500 stands for zero in the data rows.
Some points:
544 393 523 539 449 469 512 551 541 530 553 658 603 378 603 494 531 489 535 571 386 529 548 434 515 574 593 615 457 408 533 501 548 494 568 529 625 467 463 489 530 550 505 392 557 469 643 512 433 447 571 503 579 598 546 549 505 544 392 452 569 475 580 500 468 585 596
473 482 532 549 531 552 457 473 561 517 522 551 571 495 491 514 537 476 517 000 483 547 560 541 497 440 543 492 509 445 455 499 545 556 528 551 526 532 457 526 478 545 547 538 532 560 487 494 503 511 518 519 444 470 561 556 455 539 529 449 000 516 461 497 498 477 514
440 461 503 496 506 523 499 544 466 492 547 541 486 494 613 529 558 516 505 539 441 532 517 000 499 519 459 559 499 537 496 598 535 516 504 500 548 544 491 537 475 492 519 500 495 493 475 540 532 525 527 548 512 494 473 510 457 561 537 452 500 542 526 441 515 567 536
592 523 584 466 599 505 488 461 570 503 431 344 469 543 580 583 651 552 588 571 479 570 443 451 347 510 319 518 505 478 574 509 426 354 430 534 459 490 517 442 480 620 381 458 460 464 500 561 512 585 530 424 489 561 608 472 530 581 624 514 533 475 397 501 571 534 445
513 551 523 000 457 451 530 524 570 434 591 498 021 452 508 476 478 508 512 531 510 502 442 471 535 528 447 523 496 491 539 518 481 509 557 442 491 506 539 489 536 502 541 554 519 514 538 529 530 468 511 480 525 515 509 492 515 504 529 515 557 552 513 554 492 524 518
538 519 570 463 503 466 523 537 583 559 548 515 471 530 459 498 537 548 472 532 568 559 662 511 483 432 499 441 578 548 500 518 564 541 532 591 474 536 528 496 520 514 544 529 432 566 504 524 506 476 477 510 512 517 510 495 569 530 574 546 481 485 554 491 464 482 000
407 000 531 531 578 555 513 522 530 523 520 507 525 531 491 549 491 498 510 424 452 489 567 479 485 509 476 472 495 438 530 561 556 575 521 562 531 522 000 545 437 544 537 478 545 565 502 452 464 491 565 483 557 476 506 520 405 481 502 456 437 513 489 485 467 509 499
492 493 539 479 531 570 468 572 543 529 511 567 519 526 000 537 460 500 552 493 480 569 500 583 531 492 495 453 476 495 637 563 480 615 469 501 560 523 518 623 505 511 564 450 494 532 561 420 472 540 567 551 445 518 560 584 497 496 557 458 492 434 466 526 537 524 494
441 496 513 526 545 517 539 573 580 563 567 471 545 522 509 570 512 517 512 435 490 565 526 487 535 461 547 432 458 464 491 554 478 539 547 576 501 600 476 525 469 567 510 532 547 494 502 548 498 480 550 514 581 602 528 550 467 469 610 463 502 547 480 000 553 498 485
521 525 567 484 482 447 513 537 429 511 500 463 497 517 544 503 517 504 410 444 507 492 501 524 503 542 477 549 509 505 458 535 544 558 470 527 407 539 537 563 545 559 527 528 343 561 463 517 532 526 418 494 513 486 594 000 520 486 577 461 521 563 539 512 504 561 502
585 668 415 492 533 566 494 545 365 560 427 471 620 455 601 534 487 539 529 531 537 408 515 532 498 565 472 569 588 622 514 571 487 480 545 521 412 604 547 530 493 318 517 377 440 571 423 495 481 619 472 507 649 439 418 594 543 520 429 599 600 559 552 551 447 427 528
512 533 507 510 562 541 457 553 547 479 535 460 516 509 500 500 555 514 000 542 551 476 520 499 558 514 488 524 536 477 421 514 508 507 502 540 465 521 471 478 469 535 557 553 045 536 462 526 552 504 460 520 481 501 566 362 550 479 450 587 478 476 537 490 526 489 473
486 521 522 476 515 012 515 495 519 530 517 512 464 474 531 497 501 496 494 526 510 547 505 531 491 552 503 472 543 551 477 543 465 468 558 534 500 501 528 053 526 484 468 560 508 488 498 500 482 498 482 038 515 520 515 539 505 488 551 507 509 492 505 518 504 555 528
503 460 649 501 593 534 517 518 528 620 615 524 514 555 531 457 526 622 351 520 480 520 494 493 481 469 582 550 547 526 352 477 542 550 556 452 448 610 483 517 596 681 509 542 323 548 364 483 572 533 665 555 511 450 580 506 450 570 520 487 514 596 587 545 490 535 392
572 479 469 539 553 512 465 521 507 484 515 486 475 484 478 520 521 506 575 540 501 545 441 521 470 536 495 549 513 506 538 488 557 458 475 487 487 487 575 502 520 053 467 438 560 493 498 460 534 449 574 476 426 500 000 513 542 507 496 523 543 489 527 585 528 491 526
484 537 522 508 496 518 072 525 559 516 546 511 525 524 525 539 522 519 493 486 494 506 526 495 544 515 544 511 525 488 485 508 520 492 072 523 529 508 533 525 470 465 501 486 495 500 515 478 530 541 563 549 109 061 482 520 495 498 518 502 491 489 537 556 506 488 539
555 458 549 544 612 511 479 543 560 488 474 588 522 482 426 519 458 530 538 513 502 511 532 465 486 522 539 534 543 506 462 537 522 536 452 473 595 541 549 496 582 473 528 545 522 519 490 541 555 500 506 532 474 466 489 596 551 527 544 530 514 477 555 498 488 000 465
477 516 540 495 525 487 563 523 492 497 512 062 556 494 567 525 500 506 495 530 441 510 526 502 550 497 550 535 534 489 495 479 527 493 540 488 027 528 573 481 520 532 522 536 507 489 471 489 511 491 075 502 531 534 526 476 499 484 468 504 516 517 548 510 568 508 504
502 551 495 493 408 516 573 538 527 455 520 530 529 554 499 510 399 597 557 604 603 489 414 520 560 653 588 554 533 523 505 456 499 523 640 580 605 642 585 520 428 605 540 430 568 527 531 412 535 427 502 555 520 573 495 446 547 462 451 594 582 538 509 593 532 449 599
574 509 537 443 533 497 503 494 503 467 545 592 483 514 480 000 504 509 516 511 598 473 490 554 529 483 515 503 488 592 515 510 542 502 527 475 569 548 536 439 559 532 517 544 499 501 487 562 493 496 533 513 542 539 500 509 552 549 513 583 501 532 426 542 000 512 474
569 531 514 577 577 548 521 514 367 535 469 398 498 534 608 514 539 447 446 467 633 000 506 535 530 503 520 519 533 579 447 485 500 505 495 532 482 493 563 526 609 484 518 510 488 507 461 515 479 505 505 389 452 565 504 468 552 535 375 551 521 480 483 569 497 503 521
515 483 499 585 462 573 486 531 386 526 446 476 492 570 425 501 601 605 514 546 580 422 581 555 402 576 520 490 567 541 384 469 500 499 478 482 509 593 385 613 544 415 523 524 426 616 564 599 619 540 342 634 566 467 385 498 592 561 487 596 490 426 584 556 568 580 547
511 539 520 461 464 526 596 414 516 415 517 446 404 548 448 451 000 496 570 561 490 571 496 556 501 495 532 536 511 481 569 503 375 526 564 407 557 546 526 463 456 481 523 593 556 491 574 546 471 551 524 457 586 571 541 536 510 453 489 492 492 509 444 478 452 555 531
138 478 513 495 519 527 534 494 502 508 504 514 504 512 504 533 522 532 529 470 149 548 518 517 506 483 501 502 504 123 495 547 510 516 474 504 512 514 488 512 108 498 535 540 506 535 521 502 507 508 465 541 509 510 510 503 148 521 522 131 503 464 491 511 556 528 509
479 569 462 421 000 521 529 502 477 522 467 500 412 485 490 489 468 503 475 568 465 492 033 503 491 572 473 536 477 546 510 470 492 507 513 483 485 469 533 549 533 501 512 521 519 473 506 562 507 477 563 497 501 522 458 533 526 500 476 505 547 554 538 516 485 480 548
409 563 430 611 484 566 496 489 433 488 465 472 515 508 473 500 549 604 481 596 529 535 539 532 534 496 471 490 495 518 524 389 560 482 473 510 481 445 517 609 511 407 407 000 552 501 616 464 603 560 516 581 469 493 477 494 443 605 483 509 567 463 550 547 500 493 498
452 512 485 489 524 486 518 054 490 549 490 561 524 548 483 487 474 102 527 481 504 477 510 516 413 532 545 497 491 499 484 521 516 539 534 530 536 505 514 518 515 536 493 552 509 495 525 519 076 539 507 514 542 513 490 518 500 500 507 524 468 505 082 506 541 513 537
481 520 452 490 539 435 430 479 530 517 608 548 528 588 497 532 533 500 601 484 476 504 507 559 547 507 627 503 413 540 535 524 515 463 464 509 564 000 536 463 445 523 488 497 541 441 521 492 473 570 524 497 470 452 496 481 470 517 521 536 476 511 451 535 541 544 566
577 548 000 545 408 535 542 519 499 543 439 477 483 554 503 513 529 452 532 565 531 473 403 575 498 512 508 546 542 459 521 439 545 465 513 493 469 486 552 466 553 484 457 351 542 492 534 508 506 527 481 495 508 492 450 544 518 525 517 436 554 502 517 560 527 547 491
542 547 536 517 511 489 548 484 518 498 465 516 462 497 487 507 453 505 530 524 523 500 486 517 485 488 529 543 520 536 486 500 000 521 527 474 467 504 511 486 527 506 523 565 514 459 522 530 480 468 444 486 566 561 561 520 483 000 496 509 545 569 494 501 552 508 532
549 482 577 676 524 531 629 362 555 520 572 546 582 467 489 460 566 333 516 451 524 605 646 560 616 499 531 429 447 531 517 513 523 488 533 555 523 407 406 594 522 447 639 665 584 493 545 527 413 518 627 556 477 542 558 574 520 546 572 449 455 573 427 501 453 492 607
551 533 556 558 530 511 459 513 521 512 487 474 526 489 523 488 531 479 411 465 533 506 493 461 559 557 496 548 544 514 035 534 522 538 477 533 515 501 525 510 551 525 554 564 467 562 000 541 529 543 455 535 463 534 549 419 566 532 538 569 467 457 532 438 458 480 478
519 491 510 477 453 451 513 504 553 543 607 520 500 539 487 528 518 406 506 527 535 522 506 481 024 474 000 526 559 500 572 463 571 504 500 550 503 541 510 441 494 471 501 530 528 538 514 516 434 509 507 487 504 491 547 481 510 510 498 499 539 548 458 492 569 524 521
474 479 518 532 467 569 455 539 509 511 509 566 501 521 510 522 483 483 521 471 509 605 454 495 582 490 554 492 000 444 574 575 538 549 457 459 573 445 432 509 471 504 551 525 583 547 537 528 539 519 553 574 483 478 499 540 486 523 541 456 462 530 526 525 557 546 568
492 515 533 512 566 539 525 485 570 516 497 513 544 476 498 512 505 458 565 459 451 505 557 547 512 000 524 000 503 452 552 545 552 543 544 519 523 507 506 550 500 524 500 490 534 532 537 501 540 493 508 548 511 510 522 512 488 549 519 523 468 502 517 453 494 523 492
523 491 433 511 508 537 557 487 071 497 486 458 511 516 545 502 544 545 469 542 551 428 448 539 535 517 485 526 564 524 534 503 468 484 534 493 440 490 509 525 564 478 495 514 518 487 498 559 470 490 436 541 512 525 523 458 573 511 000 476 489 585 459 537 461 496 534
524 459 459 530 473 536 490 527 531 488 007 540 612 527 506 539 551 500 536 462 500 502 479 539 547 520 507 530 546 529 516 000 507 439 450 507 489 505 521 491 510 513 471 479 550 539 500 517 518 510 495 544 449 507 507 531 508 472 495 561 474 528 530 498 555 519 518
513 542 499 522 471 456 510 538 523 513 502 517 526 584 560 474 513 479 501 544 502 472 531 518 474 499 457 491 515 535 571 471 516 017 482 530 500 484 537 503 541 473 000 537 576 502 531 482 472 572 485 448 495 481 433 557 520 492 484 521 571 505 499 507 516 518 510
469 495 511 511 494 476 534 551 464 530 517 502 509 000 513 504 497 567 507 492 515 527 487 497 478 485 522 447 507 578 543 535 472 542 530 528 523 525 496 461 494 534 543 536 493 520 473 536 589 000 467 483 529 523 555 542 497 473 522 504 491 519 556 472 512 529 492
539 544 535 426 474 496 477 499 490 000 492 518 420 583 540 501 445 525 566 485 518 554 488 471 580 514 558 495 516 510 517 553 522 552 498 000 509 479 538 524 483 506 517 528 552 513 534 520 504 507 523 519 518 482 530 536 479 458 512 512 559 558 502 526 495 506 486
461 467 490 541 538 513 457 490 518 566 487 558 535 489 530 538 533 549 502 476 457 509 573 542 528 503 480 474 513 491 558 517 501 545 421 554 521 507 459 472 441 500 491 492 521 517 557 000 564 517 528 482 493 496 469 515 463 527 543 434 490 000 522 507 571 497 508
501 566 465 506 504 431 513 474 496 481 469 529 500 460 514 583 499 486 539 534 512 461 530 541 560 521 539 561 530 479 579 525 483 515 544 468 562 436 541 439 490 605 498 521 552 000 529 521 480 500 483 421 483 465 490 546 494 458 540 522 579 472 550 508 508 572 526
There is one direction along which these points spread out most. Take the direction at right angles to it along which they spread out most. Go by this last direction. How far along it is each point below, from 0 to 99? 50 is the average, and the first point above lies past it. One standard deviation of the points above along it is 16.
574 509 537 443 533 497 503 494 503 467 545 592 483 514 480 000 504 509 516 511 598 473 490 554 529 483 515 503 488 592 515 510 542 502 527 475 569 548 536 439 559 532 517 544 499 501 487 562 493 496 533 513 542 539 500 509 552 549 513 583 501 532 426 542 000 512 474 50
473 482 532 549 531 552 457 473 561 517 522 551 571 495 491 514 537 476 517 000 483 547 560 541 497 440 543 492 509 445 455 499 545 556 528 551 526 532 457 526 478 545 547 538 532 560 487 494 503 511 518 519 444 470 561 556 455 539 529 449 000 516 461 497 498 477 514 34
569 531 514 577 577 548 521 514 367 535 469 398 498 534 608 514 539 447 446 467 633 000 506 535 530 503 520 519 533 579 447 485 500 505 495 532 482 493 563 526 609 484 518 510 488 507 461 515 479 505 505 389 452 565 504 468 552 535 375 551 521 480 483 569 497 503 521 36
512 533 507 510 562 541 457 553 547 479 535 460 516 509 500 500 555 514 000 542 551 476 520 499 558 514 488 524 536 477 421 514 508 507 502 540 465 521 471 478 469 535 557 553 045 536 462 526 552 504 460 520 481 501 566 362 550 479 450 587 478 476 537 490 526 489 473 9
502 551 495 493 408 516 573 538 527 455 520 530 529 554 499 510 399 597 557 604 603 489 414 520 560 653 588 554 533 523 505 456 499 523 640 580 605 642 585 520 428 605 540 430 568 527 531 412 535 427 502 555 520 573 495 446 547 462 451 594 582 538 509 593 532 449 599 58
474 479 518 532 467 569 455 539 509 511 509 566 501 521 510 522 483 483 521 471 509 605 454 495 582 490 554 492 000 444 574 575 538 549 457 459 573 445 432 509 471 504 551 525 583 547 537 528 539 519 553 574 483 478 499 540 486 523 541 456 462 530 526 525 557 546 568 61
592 523 584 466 599 505 488 461 570 503 431 344 469 543 580 583 651 552 588 571 479 570 443 451 347 510 319 518 505 478 574 509 426 354 430 534 459 490 517 442 480 620 381 458 460 464 500 561 512 585 530 424 489 561 608 472 530 581 624 514 533 475 397 501 571 534 445 52
572 479 469 539 553 512 465 521 507 484 515 486 475 484 478 520 521 506 575 540 501 545 441 521 470 536 495 549 513 506 538 488 557 458 475 487 487 487 575 502 520 053 467 438 560 493 498 460 534 449 574 476 426 500 000 513 542 507 496 523 543 489 527 585 528 491 526 65
555 458 549 544 612 511 479 543 560 488 474 588 522 482 426 519 458 530 538 513 502 511 532 465 486 522 539 534 543 506 462 537 522 536 452 473 595 541 549 496 582 473 528 545 522 519 490 541 555 500 506 532 474 466 489 596 551 527 544 530 514 477 555 498 488 000 465 43
544 393 523 539 449 469 512 551 541 530 553 658 603 378 603 494 531 489 535 571 386 529 548 434 515 574 593 615 457 408 533 501 548 494 568 529 625 467 463 489 530 550 505 392 557 469 643 512 433 447 571 503 579 598 546 549 505 544 392 452 569 475 580 500 468 585 596 63
477 516 540 495 525 487 563 523 492 497 512 062 556 494 567 525 500 506 495 530 441 510 526 502 550 497 550 535 534 489 495 479 527 493 540 488 027 528 573 481 520 532 522 536 507 489 471 489 511 491 075 502 531 534 526 476 499 484 468 504 516 517 548 510 568 508 504 34
519 491 510 477 453 451 513 504 553 543 607 520 500 539 487 528 518 406 506 527 535 522 506 481 024 474 000 526 559 500 572 463 571 504 500 550 503 541 510 441 494 471 501 530 528 538 514 516 434 509 507 487 504 491 547 481 510 510 498 499 539 548 458 492 569 524 521 55
539 544 535 426 474 496 477 499 490 000 492 518 420 583 540 501 445 525 566 485 518 554 488 471 580 514 558 495 516 510 517 553 522 552 498 000 509 479 538 524 483 506 517 528 552 513 534 520 504 507 523 519 518 482 530 536 479 458 512 512 559 558 502 526 495 506 486 67
513 551 523 000 457 451 530 524 570 434 591 498 021 452 508 476 478 508 512 531 510 502 442 471 535 528 447 523 496 491 539 518 481 509 557 442 491 506 539 489 536 502 541 554 519 514 538 529 530 468 511 480 525 515 509 492 515 504 529 515 557 552 513 554 492 524 518 66
